One vector is turned by the same rotation once a step. Each row is the vector after some number of steps, and that number follows the row.
The counts run from 0 to 299.
[  1  10   0  -3  -1   2   3 -10  13   0 -21   1  -2   3 -20 -16  -6  10
 -10  -3   2 -26   5  13   0   7 -11   8   8  21   0  -8  -6  21  -8  -4
  -1  -2 -13   1  13]
237
[-10  -6 -19  14 -10   7   6  -9 -38 -12  -4  14 -19   0  19  12  -2 -13
 -10   4   1  -2 -12   5   1   7   3   5  -2   3  -8   0   5  -8 -18   5
   0 -13   2  -8   3]
18
[  1  -2  -9   1   6  -7   6  23   7 -20 -26 -15   5  -4 -13  10 -15   0
   7  -5   3 -18  -5  -6  22   6 -12  -8   5 -11  -6 -11   0  17  -2  13
  -2 -15  -6  -4  -6]
241
[ -7  15   2  -6  -2   2 -19 -11   3  11   9  -2  -6   8 -12 -28  -1   9
  14  -8  15  -2  -2  12  -8  -6  -5   1 -10  26   9 -10  -5  -7   2  -2
  -4  10 -17   0   9]
197
[ -3  10   2  -7   1   2 -17  17  -8  22  19  -7  -1  -6  -8 -13   1  -1
  14 -10   6  -4  14  -8 -20  -5  13  12   0  26  12  10  -2   7   1  -5
  14   4 -13  11   4]
165
[-20  -1 -10  10  15  -2  -3   3  -2  14   2   8  19 -17   2 -21  -7   4
  -4   7 -10   6   9   9  -5  -4  -3   4   2   8 -15  -4  -2  21 -19  14
  -2  16 -17  -7  -2]
276
[ -1   7 -17  -1   0  11  -3   5 -12 -17   5  10  -9  -3   3  -8 -11   7
  -1 -18   9 -15 -25   6   8  -6   8  15  -3  15   1  -5   0 -13 -17  -7
  -4  -3 -10  17  11]
207
[ -5 -14   4  15   5   0  11  -8  -9 -10 -13  -5 -10 -11   2  18  -4 -12
  -1  15   2   9  -5 -15  22   2   1 -13  -8  -7   0  -3  15   2 -18   6
  -2  -5  15 -16 -16]
51
[ 12   8 -12  -4  -5   5   0   4   1 -20  -9  -6 -21   7   1   9 -17  -7
   3  -9  10 -26 -30   7  21   5  -1   1  -1   7   5   0  -1 -17  -1   2
  -4 -12 -12  12   9]
208
[ -3  -3  -8  10   8 -18  -1  28  -1   0 -14   1  11  -4  18   9  -8 -19
   6  10  -7   7  -9   2   0   4 -11 -11   1 -11 -10 -12   4   5   5  23
   3   1  -8  -9 -12]
281
[ 20   1   7   1  10   8  -2  12   8  26   0 -16   3   9 -15  10  13 -13
  -9  18  -6   5  11  -1  -7  -1   2   0   8  21   4  12  -7   9  17  -1
  -3   3   2  11   9]
125
[  5 -13  -9   8  -4  10  -7   6  -6 -10  -2  -8 -25   7  -5  -4  -5 -17
   0  -3   1  -8 -30  -5  20  -7   3 -13  -3   0   9   5   4 -25  10  -4
  -5 -11   1  -5  -7]
185
[ 12  13   9  -6   3   5   8   2  -5  14  -4  16   3   1  21   9  -2   2
  -8  10  18   4  -1   2  -2   7  13  24 -10  -1  -4  -7  -8 -11   0   8
 -14   3   6  16  24]
96
[ -5  -4  -3 -13   2  10  12  20  -8  24   5   6  11  -2  15   0   3   3
   0  -5  12   7  18  -9  10  11  15   4 -15  -2   4   3  -3 -22  -8   3
 -15  -7 -10  15   9]
128
[  1   7  -6  14  11   5  -6  -2   5 -13  -9  -2   4  -6 -26 -11   0   6
  -8   2  -8 -11  -1   9   9 -20 -13   7   9  21  -6  -1  -7  29 -18  -4
  -1  -5  -7  -3   8]
236
[-12 -15  -8   9  -4  -5  -4  15  -8 -10 -22  11   6   3  13 -12  -6  -5
   4   1   7  15  -8  -6  12  -3 -14  -9   5 -10 -14 -20 -12   9   8   9
  -3   9   2 -24 -15]
257
[ -9  -2 -12   9  22  11 -16 -12   2   1  -3  15  -5   6 -10 -13 -10   0
  -5 -12   9  -1 -23   5  -1 -10   2   0  -2  27  -2 -14 -11   4  -4  -7
  -7  23  -7  -6   8]
221
[ 12   7  -7   0   1   4 -11  15  -5 -15  23 -25  -4 -10 -21  -4  -2 -11
  14   5 -10   4 -11   0   8 -19   1 -11   7  14   8  13   4  -4   1   6
   8 -22  -9  12   0]
171
[  3   8   3  -6 -13   7 -17 -19   2  -5   6  -7 -12   0 -26 -36   4  12
   8  -3  -3   2  -4   9  -2 -16  -4  -5   6  20  10   0  -5   5   4 -16
   5  -5  -1  -8   3]
196
[ 15  11  24  -5  -4  -8  -5  20   2   2  -6  -5  20  -4   1   7   6  10
  18  19   7  15  17   0  -5 -17   8  10   5  -9 -10   1 -13  15   1   1
  15   3  16   6   1]
100
[ -3 -12 -10  -1 -17 -17   8  13  -5  -3 -13   9   3  -6  27 -18  -8 -15
   1  14  -6   0  -6   4   6  13  -5  -5  -5 -10 -18 -10   1  -6  -1  17
  -1  -5 -12  -8  -9]
280
[  5   2  11  -3  10   1  -6  15  18  12   9 -18  19  -1 -20  -5   8   1
  11   2 -10   7  17  -2 -13  -7   4  -9  11 -17  12  19  -6   3  23  -8
   3  -6  -4   1 -10]
140
[-35 -11  -9   7  -9  -1   2   4 -15  16  -2  17   6  -3  13  -7   4   5
 -16 -10  -3   6  11  -1  -1  15  -3  10  -8  -9 -15  -7  14 -11 -22   7
 -12  13  -5  -8  -2]
294
[ -3  -1   2 -13  -1   4   2  12  -8  -1   7  -1   2   0   7  -9  -8  -9
  27 -20  12   2  -5  -7   1   2  11  -2   0 -21  17   0   0 -20  11   7
   6 -13 -13   5  -7]
169
[ 12  -1  17  -4   4  -1   8 -17  13   0 -17  16   3  -9   1   2  -5   9
  -9   0   1 -15  12  -2 -18   7  19  11  -3   1   5   1   9  16   1 -12
   1  15   7  13  18]
71
[ -4  -9 -15  -3  -7   0   6 -10  -9   1 -14  27  -1   0  -2 -24   1   7
 -26 -11  -4   3   7   8 -13   7   0  15   5  17  -9 -16  -8  14   0  -3
  -1  13  -5  -9  13]
261
[ -7   2  20 -10 -11  -2  13   4   2  -2  -7   6   9  -1   5  13  -1  17
  -4   6  20   1  22   0   9  17   5  10 -17 -17  -5 -12   8 -19 -13  -8
 -12   5  16   5  -1]
81
[ -7  -2  14  -3  -5   2   2 -18  -8  11 -25  15 -15   2  25   5  -1  -2
  -1   1  18 -14   2  -3 -11  20   3   8 -15  -7  -1  -8   8 -12  -2   1
  -3  14   4  -7   5]
49
[  2   6   8   3 -11 -10  -6 -19   0   0 -13  -7  -1  -7   3 -17  -4   2
   9  24  -6 -12  18   8 -24   1  -1  -2  -6  16   4   4  10  20  -3   5
  20   1 -12  -7   0]
30
[  0   8  -8   1   7   3 -20  -3 -10  -3  23  -3 -12  -8 -22  -5  -4   2
  -9  -7   1   2  -8   5  -6 -16   5   2  -1  40   9   0   5  -3  -8 -10
   6   3  -5   6  15]
189
[ -4   4 -11  -7 -11 -20  -3   0   0  -4  -1   9  10 -15  -3 -15  -3   3
 -20   6 -19  -1  17  19 -24   9  -9   8  -2  12 -10 -12  10  17  -2   0
   8  13 -13   1   2]
284
[ -5  12  -8  -8 -17 -10  -3  29 -17 -20 -18   4   2  -2  14   5 -14   5
   2 -11   8  -9 -10   8  14   2 -11  10  -4  -8 -16 -16  -2  -6  -7   4
   5  -8  -8  -3   1]
248
[  7  -8   6  -3   1   4 -11  10   3  10  15  -1  22 -11 -17 -23   9  12
   4   3 -11  10  26   0 -21 -17  16   5   9   2   2  17  -8  -1   8 -17
   6   4  -4  10  -9]
141
[  2  -2   3   4 -14   7  -3   6  -6 -16   1 -16 -15  -2 -16  -3   1  -2
  11 -19  -4 -12  -8   3   8  -6   5   0  17 -22   9  19   3 -25   6 -16
   2 -17   5   4  -9]
177
[ -1 -10  -2  -9   1  10  18 -11   6  26   7  16  10  -1  -3 -21  11   8
 -10  -6   2  18  19  -9   0   9  17   1  -5  -1  16   0  -7 -12   6  -6
 -17   5  -4  10   4]
127
[ -2  -4   3  -1 -21  -7   8   8   1  -3 -40   3  -6  13   5  -2  -6   1
  -8  -9   2 -13  -4   7   5  14 -14  -1   7 -19  -9 -16  -5   3  17   1
  -3   3  -2 -16  -5]
256
[ -2  11  -9   3  29  -3   7  -2  18   0  -2  11   9   9  -8   7 -14  -5
 -11 -14  -1 -14 -13  15  -8   6 -15   6   2   5  -1 -15  -6  15   2   5
 -14  13 -14   1  12]
245
[-10   4  11  20  20   2 -11 -15  -5  -1   0  -4   5 -11 -10  19  -2  -5
  -3  10  -5   2   7  -4 -23  -7   1   3   2  11  -2   4   9  19 -15  -1
  11  20  18 -10  -4]
46
[ -1   4   7  -6 -20   0   6   2   5 -18 -21  -6  -5   9  -3 -17  -2   9
  16   3   8   2  -5   4  27   1 -24 -10  -3  -9   2 -18 -12  -3   6   8
  -4 -12  -3 -14  -2]
233
